K667: [-72.5  26.6  20.1  18.2   8.4]
K929: [ -4.5 -20.8  -6.9  -2.9   9.6]
K453: [-86.6  -4.7 -20.8 -21.7   9.4]
K325: [ -4.7 -86.6 -20.8  10.9   8.7]
K268: [-80.1  17.5   6.3  -4.3   9.2]
K138: [-67.5  31.0  25.6  -8.8   8.5]
find: [ -4.7 -86.6 -20.8  10.9   8.7] => K325
rev: [-20.8  -4.7 -86.6] => K453
rev: [-21.7 -20.8  -4.7] => K453
rev: [-20.8  -4.7] => K453
rev: [ 9.2 -4.3  6.3] => K268

K325: [-56.4  15.7  27.5  -0.7  31.5]
K929: [93.4 27.5 31.5 -0.7 15.7]
K138: [ 17.6 -47.9 -58.1  25.5  31.0]
rev: [15.7 -0.7 31.5 27.5] => K929
rev: [-58.1 -47.9] => K138

K85: [-11.5 -16.7   9.2  59.0   0.2  60.8  48.9 -62.3 -64.3 -17.4 -69.1 -36.6
   7.2  21.9  27.9 -34.4 -31.6  -2.0  15.7 -23.7   1.8 -84.3 -68.2  60.0
   7.8 -20.3   4.0  52.6  54.9 -29.3  -5.6  -1.6 -48.8 -19.5  -9.8 -31.6
  -7.3  44.8 -30.2 -22.4 -61.9   5.5  62.6  40.1  -3.3]
K929: [-13.8 -17.5  -1.8  39.5  -4.2  40.7  30.9 -47.5 -48.0 -18.1 -52.2 -27.3
  -1.7  15.0  14.2 -25.6 -23.3  -6.5   5.4 -17.3  -6.7 -65.8 -55.9  38.9
  -0.5 -20.3  -3.4  33.6  35.3 -23.9  -6.3  -6.8 -40.9 -14.7  -7.2 -26.0
 -10.3  27.2 -27.4 -21.8 -49.8  -0.6  42.2  25.7  -2.8]
K684: [-53.8 -37.5 -46.9 -24.8 -15.3 -47.5 -62.1  33.2  43.4 -19.7  41.9  48.6
 -70.5  27.9 -23.3  -6.5 -17.3  -6.7  14.2   5.4 -25.6  10.7 -19.9 -57.2
 -59.9 -16.6 -44.4 -45.0 -62.9  33.4  31.8 -51.8   3.3  38.8  40.3  12.3
 -20.8 -66.9 -22.2 -32.8  -0.6 -28.0 -44.1 -23.6  38.4]
K473: [-44.2 -45.0  -6.1  -7.1  -8.4  -5.0  -2.5  -4.2  -5.4  -8.0  -7.2  -7.6
  -1.3  -7.1  -3.3  -8.0  -6.1  -6.9  -6.0  -6.1  -2.1  -6.4  -2.7  -4.6
  -5.1  -2.6  -2.0  -3.5  -3.2  -5.2  -5.8  -5.5  -3.5  -8.5  -6.6  -8.9
  -8.1  -4.4  -7.6  -6.9  -2.7  -7.5  -4.9  -3.5  -6.9]
K453: [ -4.0   5.4  -4.7 -35.4  -3.9 -35.7 -31.2  13.0  13.8   5.5  18.6   1.6
 -10.2 -24.6 -16.4   0.9  -2.4  -1.6  -9.3  -6.4  -7.5  30.7  22.8 -34.5
  -5.5  -2.8 -11.9 -34.3 -33.0  -2.5 -13.5  -1.5  10.0  -3.6 -12.0   7.7
   0.4 -25.0  11.5   8.1  16.6  -5.8 -37.3 -31.3 -14.5]
K138: [ -2.9 -12.9 -13.5 -17.6 -17.4 -15.0  -9.2  -8.4 -10.5 -15.6 -11.4 -15.1
  -2.4 -18.6  -8.6 -16.4 -13.8 -15.5 -13.1 -15.0  -1.3  -7.5  -1.9 -12.6
 -11.0  -4.1  -3.4 -10.4 -10.5 -10.4 -13.1 -11.8  -4.2 -19.0 -16.2 -16.9
 -16.2 -11.7 -13.7 -12.9  -4.0 -16.4 -15.2 -11.2 -16.7]
rev: [ 38.4 -23.6 -44.1 -28.0  -0.6 -32.8 -22.2 -66.9 -20.8] => K684
rev: [-65.8  -6.7 -17.3   5.4  -6.5 -23.3] => K929
rev: [ -6.7 -17.3   5.4  -6.5 -23.3 -25.6  14.2] => K929
rev: [22.8 30.7] => K453
rev: [-45.0 -44.4] => K684
rev: [-1.3 -7.6] => K473

K684: [  1.7  27.0  11.2 -14.5 -47.4  66.9   9.0   4.6 -39.9 -15.2 -37.0 -45.0
 -72.6  18.8  55.8 -19.6  25.4 -20.4   6.9 -13.4  13.2  73.3  14.3 -14.6
  38.7 -50.0 -23.3  -1.8  37.5  14.6  -1.0  23.1  51.0  -8.2  22.6 -20.0
 -19.1  -6.5  20.1  24.4  20.1  28.2 -39.2  91.2  38.5  10.3 -13.6   4.0
  30.0   2.5 -38.4  -2.9  29.3 -51.2  43.5]
K608: [ 19.5 -45.4 -26.2  -4.8 -51.2   3.7   7.5  27.8  11.8  14.2 -12.4  -4.4
 -15.1  -6.7 -29.7   6.3  -9.0   9.4  13.2  -3.3  -8.6 -27.7   9.8 -12.6
 -27.2  38.5  -6.0  17.0   9.5  34.2 -39.6 -42.6   4.3  10.9  10.3 -67.4
  21.9  -5.5  47.7 -11.8  35.4  13.3 -74.6  58.6 -32.2 -32.6   6.4   7.8
  41.0  14.7 -18.0  25.2  31.6 -11.2 -22.7]
K681: [  1.7  27.0  11.2 -14.5 -47.4  66.9   9.0   4.6 -39.9 -15.2 -37.0 -45.0
 -72.6  18.8  55.8 -19.6  25.4  -0.5   6.9 -13.4  13.2  73.3  14.3  38.7
 -14.6 -50.0 -23.3  -1.8  37.5  14.6  -1.0  23.1  51.0  -8.2  22.6 -20.0
  -6.5 -19.1  20.1  24.4  20.1  28.2 -39.2  91.2  38.5  10.3 -13.6   4.0
  30.0   2.5 -38.4  -2.9  29.3 -51.2  43.5]
rev: [ 24.4  20.1 -19.1  -6.5] => K681
rev: [-50.0 -14.6  38.7] => K681
rev: [-32.2  58.6 -74.6  13.3  35.4] => K608
find: [  1.7  27.0  11.2 -14.5 -47.4  66.9   9.0   4.6 -39.9 -15.2 -37.0 -45.0
 -72.6  18.8  55.8 -19.6  25.4 -20.4   6.9 -13.4  13.2  73.3  14.3 -14.6
  38.7 -50.0 -23.3  -1.8  37.5  14.6  -1.0  23.1  51.0  -8.2  22.6 -20.0
 -19.1  -6.5  20.1  24.4  20.1  28.2 -39.2  91.2  38.5  10.3 -13.6   4.0
  30.0   2.5 -38.4  -2.9  29.3 -51.2  43.5] => K684
rev: [ -6.7 -15.1  -4.4 -12.4  14.2  11.8  27.8   7.5   3.7 -51.2  -4.8 -26.2] => K608
find: [  1.7  27.0  11.2 -14.5 -47.4  66.9   9.0   4.6 -39.9 -15.2 -37.0 -45.0
 -72.6  18.8  55.8 -19.6  25.4  -0.5   6.9 -13.4  13.2  73.3  14.3  38.7
 -14.6 -50.0 -23.3  -1.8  37.5  14.6  -1.0  23.1  51.0  -8.2  22.6 -20.0
  -6.5 -19.1  20.1  24.4  20.1  28.2 -39.2  91.2  38.5  10.3 -13.6   4.0
  30.0   2.5 -38.4  -2.9  29.3 -51.2  43.5] => K681

K138: [-52.9 -25.0  -5.2  16.6  18.1  -6.4]
K85: [ 77.7  39.9  53.7 -41.0  86.3  42.3]
K681: [ -3.4 -68.3 -46.5  13.4  79.7  33.5]
K608: [ -7.1  77.7  40.0  53.7 -41.0 -58.4]
K325: [-45.8 -42.2 -18.8  11.6  36.3   4.4]
K473: [-47.3  13.4  16.3  31.1  -5.1 -24.7]
K684: [ -6.7 -67.0 -45.3  13.5  86.3  39.1]
rev: [-41.0  53.7  40.0  77.7] => K608
rev: [-42.2 -45.8] => K325
rev: [ 4.4 36.3] => K325
rev: [ 79.7  13.4 -46.5 -68.3] => K681

K667: [-16.6 -11.3   5.2  38.3 -14.0 -30.5  41.4 -35.4  27.6  24.7 -16.6  -5.2
 -28.1  38.4 -18.8  -8.7 -26.2 -70.5 -57.7  -8.6  40.2 -16.1   6.9  10.3
 -25.3  46.3  17.6  12.9 -32.4 -18.4 -13.0 -41.6 -42.3  15.9 -58.6 -19.6
   8.7  13.0  25.0  53.0  32.0  -1.8  19.3 -33.4  -4.6   9.1   0.3  18.4]
K929: [ 25.6  20.9 -12.9  50.0  14.5 -47.4  36.4 -24.4  41.7  60.0  17.8 -22.7
  -4.3   1.7 -17.9  12.6 -31.0  -2.4 -28.7  39.7  35.4   1.3   9.0 -13.2
 -13.7   6.5   3.0  28.8 -44.3 -13.2 -12.6 -28.2 -15.3 -15.0 -15.9   5.5
  -5.9   6.4   3.5  67.9  49.9  16.3  31.8 -28.5  30.1  11.7 -18.0  21.7]
K138: [ -2.6 -20.1 -17.3  28.6  16.0 -32.9  33.7 -28.6  59.3   0.4  20.3 -64.5
  14.9 -17.2  41.3   8.8 -37.1   2.8  21.9  47.3  -9.2  18.2   9.4 -39.4
 -27.1  28.1 -21.0   4.1 -12.4  14.2  -2.8 -10.6  10.4 -12.0 -11.8 -47.8
  20.8  19.4  21.4  37.2  33.3 -31.5  -0.3   8.7  44.4 -15.8 -35.0  12.8]
K453: [ 21.3  29.9   2.3  31.1   7.5 -36.3  41.1 -28.0  43.0  44.0   8.9  -0.9
 -16.1 -11.1 -19.4  -4.1 -41.8  -4.2 -27.4  49.4  -0.2  17.6   3.8 -15.5
  -2.3  15.9 -29.8  36.4 -38.6 -24.2 -11.9 -23.4   9.3 -20.5 -19.1 -10.6
  -9.4  -8.3   1.8  81.7  41.1   7.7  24.7 -20.5   3.8 -15.6 -40.5  31.5]
K684: [ 16.6  29.1 -20.6  71.9   3.1 -50.6  45.3 -19.0  41.2  71.3  15.5 -11.0
 -19.2  25.6 -25.9  19.4 -33.3 -24.9 -30.9  22.5  38.4 -23.4  25.4 -12.0
  15.2  12.7   6.6   8.0 -48.9 -22.8  12.2 -28.7 -42.5 -27.8 -68.1  16.2
   3.2  11.8  -5.7  77.9  50.9  10.9  42.0 -27.8  21.0  27.8 -17.9  21.9]
K265: [-10.4 -32.0  18.8  49.7 -16.8  22.0  29.7  -7.0 -18.5 -17.8   2.7 -53.7
  17.3   7.4  43.0  33.5  -8.2 -16.9  58.9  15.2   3.4 -15.6  21.9 -30.5
 -18.3  33.1   3.9 -28.2 -10.0   8.0  27.9   0.6  -6.3   6.0 -70.1 -33.8
  48.0  54.5  15.4 -20.0  13.3 -27.6   8.1  37.4  11.6  -9.6  -3.2  11.2]
K85: [ 10.6   2.9 -22.7  68.9  18.4 -29.4  30.1 -29.7  37.1  29.2  16.6 -62.0
   2.2   5.6  13.5  26.7 -40.2 -24.1   4.0  38.3  23.5  -5.3  20.2 -32.8
 -25.8  14.7  11.0   6.5 -39.5  -2.3  -2.1 -30.8 -10.4  -2.5 -53.0 -12.9
  18.4  28.6  11.0  39.9  51.5 -12.9  27.5  -2.4  37.3  13.2  -3.9  24.4]
K473: [-17.5 -18.5 -13.9  44.6  -4.1  24.4  -2.8 -15.9 -19.4 -12.4  -8.1 -31.3
  -6.3  37.0  13.5  28.3  -4.7 -52.0  18.2 -12.9  23.8 -36.0  24.7  -6.8
  -9.6  27.6  27.8 -28.7 -18.2  -2.6  24.8 -13.9 -31.7  16.8 -92.9 -10.9
  39.0  44.6  10.5 -13.8  13.3 -17.2  17.8  14.9  -2.1  13.5  18.8  10.8]
K268: [  5.1   8.2 -16.8  29.7  18.8 -17.8  22.0 -18.5  49.7  -7.0  20.9 -57.6
  13.2 -32.2  35.0  12.8 -42.3  10.7  35.1  61.1 -38.2  25.4  13.1 -46.8
  -7.2   6.6 -33.6   4.5  -8.2   3.7   6.7  -3.4  38.5 -18.9 -21.5 -39.0
  17.0   4.5   6.6  32.3  29.4 -31.9   5.9  23.3  28.3 -21.6 -35.8  21.4]
rev: [  6.5  11.0  14.7 -25.8 -32.8  20.2  -5.3  23.5  38.3   4.0] => K85
rev: [-20.0  15.4] => K265
rev: [-28.7  12.2] => K684
rev: [ -7.0  49.7 -18.5  22.0 -17.8  18.8  29.7 -16.8] => K268
rev: [-35.0 -15.8  44.4   8.7  -0.3 -31.5  33.3  37.2] => K138

K667: [ -0.3   0.3  -3.3   0.7  -1.0   2.8  -5.2  -0.3   6.6   1.1  -0.7  11.5
 -22.4   1.7   3.6   0.2  -6.0   0.7  -2.9 -34.6   6.6  16.2  11.9  -5.2
  -4.2  -7.5  -6.6   3.4  -1.3  63.5 -39.7  -4.3   2.1   1.2  24.6  -9.1
 -10.2   3.0  -1.3  -1.2  32.2   2.3   6.4   2.3   1.4  44.0   1.7  -0.9
 -21.1   1.1  -1.8   4.1  81.1  15.7  -5.8  -0.9]
K268: [ 62.4  19.4  -1.0  -2.1  -0.2   1.1   2.0   0.5   1.6  -0.5   0.3  -2.1
  19.3   3.6 -15.3   7.9  -2.2  -1.7  -1.2 -35.1   1.6  -2.8  12.8   2.0
  -1.7  -1.6  -0.5   2.9   0.4  63.5 -12.4  -4.3   0.1  -2.0 -20.4  -3.1
  -6.0  -7.6  -4.2  -1.5  -2.9  -1.4   2.5  -0.6   0.1  44.0  -1.0  -0.9
  20.5  -0.9   1.5   2.0  67.9 -24.5  -3.1  -0.2]
K681: [  1.8  -0.4  -4.8   1.0  -1.7  -0.3   2.7  -5.1  -6.4   3.5   0.6   9.3
 -27.2  -2.2  15.3 -11.3   2.0  -0.9   3.8   4.3  -6.4   1.2   4.0   2.7
  -4.3   0.9  -7.6   0.0  -2.0  63.5  31.3  -4.3  -1.6   0.2 -29.7   0.8
 -19.0  11.1  -0.7   0.4 -13.4   0.5  -1.0  -2.2  -1.0  44.0  -9.2  -1.9
  -4.3   0.6  -1.6  -5.8  62.4  19.5  -5.1  -0.2]
K684: [  0.0   0.8  -1.9  -0.1  -2.4  -0.2   1.1  -2.1  10.1   0.0   0.2  -2.6
   1.8  -0.3  -7.8   0.5  -0.3  -1.8   0.1  15.5  10.1  -8.0   2.2   1.1
   3.2   0.0  -0.9   8.6   1.3  63.5 -58.6  -4.3   0.3  -0.8 -11.9   3.0
  -6.1  -0.7  -2.2  -0.1   7.4  -1.4   1.4   1.5   0.6  44.0  -4.2   0.8
  -7.8   0.2   0.5 -10.1  64.3  -6.9  -2.8  -0.4]
rev: [19.5 62.4] => K681
rev: [-0.3  1.8] => K684
rev: [-5.1  2.7 -0.3 -1.7  1.0] => K681
rev: [  7.9 -15.3   3.6  19.3  -2.1] => K268
rev: [  7.4  -0.1  -2.2  -0.7  -6.1   3.0 -11.9  -0.8] => K684

K453: [  5.5  26.4  -4.9 -18.5 -30.8  41.4 -38.2  -9.0 -65.0  -0.3  16.8  38.7
  28.8   0.9]
K929: [ 16.0 -14.4   7.0  -7.9   6.7 -19.7  40.2   9.6  17.7  -2.0 -23.4  13.2
   4.2 -16.0]
K681: [ 25.8  -6.2   6.7 -19.4  -9.5  -6.4  32.8   8.5  -2.2  -2.7 -19.3  32.4
  17.2 -20.2]
K667: [-20.5 -10.2  -3.7  18.1  20.9 -20.3   1.8 -23.4   9.6  17.7  -2.0  13.2
 -35.4   5.7]
K85: [ -6.3  31.6  -7.3  -6.1 -27.1  43.0 -61.3 -15.4 -62.3   1.0  35.0  21.4
  19.1  13.9]
K265: [ 16.0  17.5  -0.7 -23.4 -31.2  37.7 -16.0  -4.3 -56.0  -2.2   3.7  55.1
  36.7  -5.8]
K684: [-18.5 -30.8  41.4 -38.2  -9.0 -65.0  -0.3  17.0  38.7   1.7  54.4   2.8
   7.6  35.7]
K608: [  4.3 -16.2   3.4   7.4  15.5 -21.9  29.2   7.3  33.1   0.3 -16.0  -7.9
  -7.7  -7.6]
K325: [ 10.2 -17.1   5.5   0.7  11.9 -21.9  37.3   8.7  26.6  -1.8 -20.3   3.2
  -1.9 -11.8]
K268: [ 22.0 -10.7   7.1 -15.8  -0.7 -14.4  39.7   9.6   7.0  -2.4 -22.2  22.8
  11.2 -19.3]
rev: [ -1.9   3.2 -20.3  -1.8  26.6   8.7  37.3 -21.9  11.9   0.7   5.5] => K325
rev: [ 38.7  16.8  -0.3 -65.0  -9.0 -38.2  41.4 -30.8 -18.5] => K453
rev: [ 38.7  17.0  -0.3 -65.0  -9.0 -38.2  41.4 -30.8 -18.5] => K684
rev: [ 13.2 -23.4  -2.0  17.7   9.6] => K929
rev: [ 35.0   1.0 -62.3 -15.4 -61.3  43.0 -27.1] => K85
rev: [ 13.9  19.1  21.4  35.0   1.0 -62.3 -15.4 -61.3  43.0] => K85

K85: [ 68.1  65.1 -20.0  33.7   1.8]
K138: [-95.4  -8.0  18.0   7.4  -1.6]
K929: [-47.3  -5.4  -5.8  19.2  14.4]
K608: [-37.8 -10.4  -1.6  18.0   7.4]
K681: [-35.3  31.7  21.0  29.3  -2.1]
K453: [-20.0  65.1  33.7  68.1  20.0]
K684: [-37.8 -10.4 -13.4  -4.3  -2.7]
K268: [-24.7  28.8   5.4  -4.9  12.5]
rev: [ 7.4 18.0 -1.6] => K608
rev: [-2.1 29.3 21.0] => K681
rev: [ 33.7 -20.0  65.1  68.1] => K85
rev: [14.4 19.2] => K929
rev: [ 33.7 -20.0] => K85
rev: [  1.8  33.7 -20.0] => K85

K929: [-42.2  10.4   6.6 -88.6  31.0 -19.5]
K684: [-60.6 -21.3  10.2  14.9 -26.5  55.9]
K453: [ 52.4  11.9  67.7  18.5 -64.9 -27.6]
K138: [-60.6 -25.4  20.6  89.7  23.6 -37.4]
K325: [-42.2  10.4   6.6 -88.6  32.4  37.2]
K608: [-45.6   2.7  90.8  -8.6  -9.1 -15.0]
K268: [-60.9  -1.6 -26.5 -60.5  55.9  35.8]
K265: [-60.6 -25.4  20.6  76.9  49.5 -25.3]
K473: [ 98.1  14.8  10.2  14.9 -69.6 -14.8]
rev: [ 35.8  55.9 -60.5 -26.5] => K268
rev: [-19.5  31.0 -88.6   6.6  10.4] => K929
find: [ 98.1  14.8  10.2  14.9 -69.6 -14.8] => K473
rev: [ 31.0 -88.6   6.6] => K929
find: [-42.2  10.4   6.6 -88.6  31.0 -19.5] => K929
rev: [76.9 20.6] => K265
rev: [-60.5 -26.5  -1.6 -60.9] => K268

K929: [-39.8   8.3   0.4  19.5 -22.1]
K85: [-39.9  47.7  40.6   1.9 -66.7]
K325: [ 25.8 -26.9  13.1 -25.5  48.0]
K138: [-42.1  53.7  33.4 -31.2 -81.8]
K453: [ -8.4 -10.8  14.1 -28.7 -66.7]
K608: [-47.1  -5.0 -24.3 -25.5  48.0]
K681: [17.9 -5.3  9.1 -3.7 -3.9]
K684: [-26.9  25.8  13.1 -26.2 -32.7]
K667: [12.0 -3.1  5.5 22.0 18.1]
K265: [  9.0  -8.4 -10.8  14.2 -28.7]
rev: [ 14.1 -10.8  -8.4] => K453
rev: [-28.7  14.2 -10.8  -8.4] => K265
rev: [ 5.5 -3.1] => K667
rev: [ 13.1  25.8 -26.9] => K684

